Each row is where one point has got to under a steady rotation. How many ticks took it there?
The counts run from 0 to 239.
[141 129  74 175 112 100 113 192 117 106 119 153 146 141  97 145 148 129
 102 129 123 128 123 125 157  78 161 118  94 154 123 140 149 157 176 150
 159 104 135  98 126 136  98 114  83 176 157 132 103 151 136 105 189 148
 118 179 111 101 119 100 169  93 107]
191
[138 121 130 132 111 108 139 152 128 100 116 137 116 137 102 154 173 130
 118 133 133  90 124  85 163  93 177 144  94 138 120 101 174 179 179 151
 138  83 135 148 131 108 144 153 111 138 170 164 117 193 147 117 178 126
 113 148 100 101  92  91 147 151 140]
204
[149 102  95 171 101 109 116 174 128  99 133 163 143 138  93 154 162 129
 114 128 139 109  93  98 156 100 134 133  97 135 125 139 141 142 173 135
 164 103 150 131 108 129 107 110  74 192 163 129 109 175 135  97 174 137
 128 161  95 103 128  94 144 115 116]
20
[131 112 130 178 112 110 139 161 115 124 124 136 127 147 120 144 156 124
 109 122 130  99 104 119 151 149 200 101  85 161 132 117 147 152 158 136
 140  91 118 102 130 134  81 135  93 176 133 156 111 176 144  73 171 110
  93 141  88 117 124  92 162 114 141]
166
[141 117 110 149 102 110 130 183 139 110 132 152 123 149  99 138 172 132
 148 126 103 102 128  99 153  90 153 116  97 158  83 123 158 165 181 157
 143 103 127 140 113 133 126 146 100 145 185 154 118 179 124 127 174 123
 119 146  99  85 111  96 148 133 105]
28
[128 133 122 193 143 115 157 164 103 123 116 130 137 146  88 157 153 130
 124 135 122 114 100 154 150 102 171 115 117 139 117 110 148 126 183 167
 143  76 109 134  74 124 102 144 108 151 134 146 146 173 157  94 146 112
 101 132  93  79  88 113 149 131  90]
57
[108 114 145 166 114 122 162 156 129 118 117 122 116 158 101 143 159  95
 109 131 126 109 101 115 132 139 210 106  80 165 135 119 172 156 172 140
 137  95 134  99 141 113 126 129 111 162 123 146 103 148 150  78 175 117
  88 163  88 128 128 110 175 137 132]
163
[141 111 126 131  97 111 100 144 124 106 106 108 121 157 118 129 155  70
 158 153  91 138 143 109 132 128 174  95  80 152  87 148 170 163 158 153
 139  92 133 108 145 157 135 122 110 144 152 121  95 127 159 103 193 110
 104 169 147  92 140 108 192 109 125]
139
[148  85 131 142 106 137 116 142 119 108 117 124 128 157  97 145 145  89
 169 146 102 132 140  98 131 122 173  89  76 121  73 152 172 141 165 154
 137  89 137 111 126 157 145 139  91 135 152 122  91 134 157 122 184 114
 100 157 155  80 140 124 180 109  87]
135
[152 112 132 181 145  95 137 161  81 118 121 146 132 137  90 158 157 115
 117 126 135 103  99 132 168 104 123 137 119 142 122 128 143 122 184 170
 171  89 140 129  99 104  98 118 106 184 148 121 141 201 147  78 141 135
 119 129 108  86 102  87 125 133 135]
224
[151 145 109 173 127  97 108 150  97 145 122 130 142 170 111 152 164  99
 139 153  82 130 125 156 160  58 151 105 113 138 112 155 180 123 173 146
 155  88 136 118 111 128 107 147 112 135 149 124 109 156 145 110 161 150
 135 153 147  78 125 115 167 131  88]
86
[126 103 136 179 142 124 155 151  94 104 112 135 134 130  59 146 169 103
 141 134 138 113 102 135 158 120 119 110 103 139 103 136 148 128 182 186
 160  84 155 135  90 114 129 111 118 170 154 116 141 182 165 102 130 105
 121 141 112  75 111 110 135 135 115]
227
[127 131  75 156 111 102 119 176 134  94 105 138 140 128  96 143 157 117
  84 135 123 135 126 100 138  87 173 141  93 149 129 147 162 151 187 143
 160 115 154 113 132 123 132 112  93 172 152 130  95 148 139 105 179 132
 130 189  97 113 128 107 161  95 121]
192
[141  99 127 155 107 133 162 148 148 114 127 133 140 152  80 165 176  92
 163 143 122 131  87  92 123 139 177 122  85 103  99 147 195 129 168 131
 144  98 158 125 109 149 151 119  79 142 145 123  94 130 155 107 163 132
 104 150 134 101 140 122 177 143 122]
130
[124 131 114 165 137 100 121 138 110 137 110 114 150 153  88 143 175  76
 146 149  76 145 124 155 141  67 154 114 107 135  99 156 189 131 178 155
 154  78 146 129 117 117 136 131 115 132 146 108 106 131 150 114 157 132
 141 171 148  84 127 126 178 131  83]
85
[153 118 115 171 150 104 152 160  90 108 117 150 136 125  83 166 164 112
 100 131 150 103  80 112 157 110 141 157 124 137 139 126 161 130 189 153
 174  94 152 121  97 103 128 113 110 170 146 133 133 181 152  78 141 131
  99 132  77  98  93 100 142 136 153]
225
[141 127 119 149 151  62 136 152  97 120  92 114 125 121 109 137 163  94
  80 132 120 121 100 144 161 111 175 149 117 161 127 154 159 161 194 145
 171 103 136 130 142  92 120 128 130 140 125 132 120 131 154  69 160 119
  96 168  97  94  92  88 153 123 146]
217
[173 132 123 141 125 107 178 140 133 151 138 114 125 136 123 149 179  94
 133 130 100 103 102 114 156 120 203 136 105 124 124 140 193 136 164 144
 134  84 129 135 126 127 116 156 127 116 150 157 106 158 158  97 139 115
  73 132 113  74  87  95 161 142 157]
104
[162 137 105 188 100 115 148 155 138 148 155 144 130 152  99 171 179  96
 147 126 114 114  81 125 152 119 147 110 104 128 118 147 176 121 146 151
 163  96 138 111 106 150  80 103  92 188 153 122 122 168 137 101 147 134
 106 122 118  88 145 108 163 136 147]
124
[167 132 138 152 122 109 166 148 114 168 140 127 130 143 131 145 171  96
 163 126  98  99 105 137 173 116 179 112 105 120 101 121 175 141 142 161
 138  70 125 141 118 134  83 163 120 117 166 161 121 177 156 110 137 104
  88 131 123  57 100  97 156 143 140]
103
[148  78 146 154 114 100 145 161 114 112 102 121 116 109 108 151 149 116
 160 115 129 113 101 124 149 159 151 112  94 138  89 150 122 152 164 161
 157  91 153 132 126 143  86 121  83 173 171 132 102 174 152  81 157  88
 103 159 120  82 127  93 153  92 127]
173
[170  98 133 161 123  89 105 124  98 112 104 118 129 133  96 145 176 118
 142 135 103 121 116 127 150 116 137 111 114 138  68 166 130 133 166 153
 166  93 128 142  97 145 108 134 110 174 162 125 134 170 155  85 153 102
 107 113 133  72 136  94 142 126 116]
69
[125 102 125 160 120 110 168 152 121 100 107 121 117 136 106 150 160 114
 106 121 138 113 105 104 137 161 208 117  72 152 134 139 157 153 160 144
 135  95 129 110 139 126 106 124  99 175 129 139  96 157 154  66 177 104
  80 151  91 133 129  99 156 111 154]
167
[145 141 124 147 128 102 118 110  81 105 118 129 144 154 104 152 177  78
 102 159 112 121 128  98 150  71 186 127  87 124 129 139 199 144 165 131
 146  79 144 119 132 107 154 122 124 161 133 136  88 167 166  98 158 120
 128 145 125 113 132 111 162 144 143]
92
[164 138 100 177 108  97 132 159 102 142 141 145 136 154 112 157 148  92
 134 130 109 109  96 127 155 118 139 114 117 139 127 153 168 118 159 156
 159 100 141  90 106 153  78  98 115 184 140 106 122 164 148  84 155 128
  85 123 114  87 131 104 156 105 159]
120
[180 117  96 146 126  69 112 136 110  98 110 135 135 138 107 158 176 123
 118 133 120 115 117 101 147 106 148 135 124 139  79 155 145 145 179 150
 165  98 118 133 107 142 108 133 104 169 162 136 137 177 150  88 163 115
  88 109 111  75 127  90 138 140 142]
70
[115 119 118 184 139 133 170 153 106 105  95 124 141 130  78 139 166 105
 102 145 136 130  95 127 134 122 204 122 103 131 109 135 164 124 188 157
 138  95 131 131  84 119 157 125 117 140 109 136 117 152 166  94 136 102
  91 147  98  95 110 117 157 127 109]
59
[126 115 128 183 131 118 152 143 128 106 105 111 138 143  52 132 190 110
 135 141 101 137 115 137 120 116 180  93  99 148  74 152 163 129 185 168
 148  94 128 152  90 141 138 123 115 140 138 133 131 146 149 101 149 102
 105 141 114  68 134 119 148 130  94]
235
[145 111 143 176 151  74 133 159  76 129  96 112 129 125 102 145 154 108
 116 135 112 119 110 173 169 119 138 116 112 163 112 146 134 144 181 162
 174  88 136 134 128  90  87 137 121 163 145 122 141 149 158  62 157 111
 126 164 124 100 102  86 140 118 123]
219
[154  94 128 167 111 107 148 166 120 112 123 141 121 133 126 160 146 135
 118 114 137 106 104 113 162 152 174 117  84 140 113 132 131 147 151 148
 156  98 126 115 132 151  66 128  84 180 155 146 102 182 154  70 161 112
  85 146 100 106 119  95 150 105 141]
170
[170  88 124 149 110 101 140 182 135 122 126 137 108 132 106 150 154 138
 166 110 112 102  90 117 159 139 123 125 121 156  85 142 130 160 178 158
 167 113 135 126 119 141  95 139  89 148 177 126 127 165 135  88 171 125
  71 153 104  77 105  96 155 122 122]
178
[161 146 114 166 115  93 107 129  76 119 127 140 151 167 121 159 169  90
 104 150 111 109 133 116 156  57 177 118  93 129 132 145 198 140 160 128
 151  75 126 107 120 125 124 138 117 156 150 140 101 175 153 100 168 141
 128 134 118 107 139 111 157 138 135]
91
[128 117 146 180 121 140 152 197 102 158 145 142 113 171 115 159 142 102
 157 127  97  90 105 139 170 109 150  96  97 150 130 104 170 157 162 162
 143  85 142 101 139 118 105 144 106 140 149 135 102 165 134 106 162 130
 112 179 100 100 103 109 173 119 116]
157
[118 119 147 137 142 109 147 160 105 110  93 104 120 133  96 121 152 101
 136 131 120 126 142 140 158 124 180 118  87 155  98 119 158 165 183 178
 135  79 130 144 125 110 137 151 123 120 139 148 125 156 162 112 160  96
 112 182 132  74  77  99 157 104 102]
210
[141  99 126 166 107 122 125 184 121  99 134 149 135 142  77 156 157 120
 150 135 124 115 111 114 152 104 115 112  93 138  83 138 138 150 169 162
 161  82 169 138 113 136 115 118  84 185 181 128 103 178 130 118 164 116
 153 160 116  89 135 108 145 120  90]
23
[119 113  97 177 110 114 106 186 117 106 108 133 155 148  93 138 138 118
 125 131 114 137 133 137 157  98 137  97  93 156 106 130 138 143 179 167
 158  98 137 112 114 135 106 113  85 170 153 125 113 148 144 106 189 136
 138 180 128  99 122 107 168  98  92]
190
[128 136 103 178 142 118 166 166 104 107 119 140 143 143  90 154 165 130
 106 143 126 112  90 128 142 105 198 131 109 138 124 120 172 128 189 155
 148  97 113 125  86 126 131 137 114 141 113 150 129 171 153  85 154 124
  86 135  82  94  92 110 145 128 116]
58
[119  97  98 154 124 100 144 170 152  96 105 120 134 137  71 147 160 108
 132 135 124 122  99 112 137 120 145 127 103 152 118 130 162 163 208 162
 162 120 139 123 120 125 150 102  98 145 139 106 132 115 148  97 197 157
  85 165 132 111 100 125 179 138 126]
184
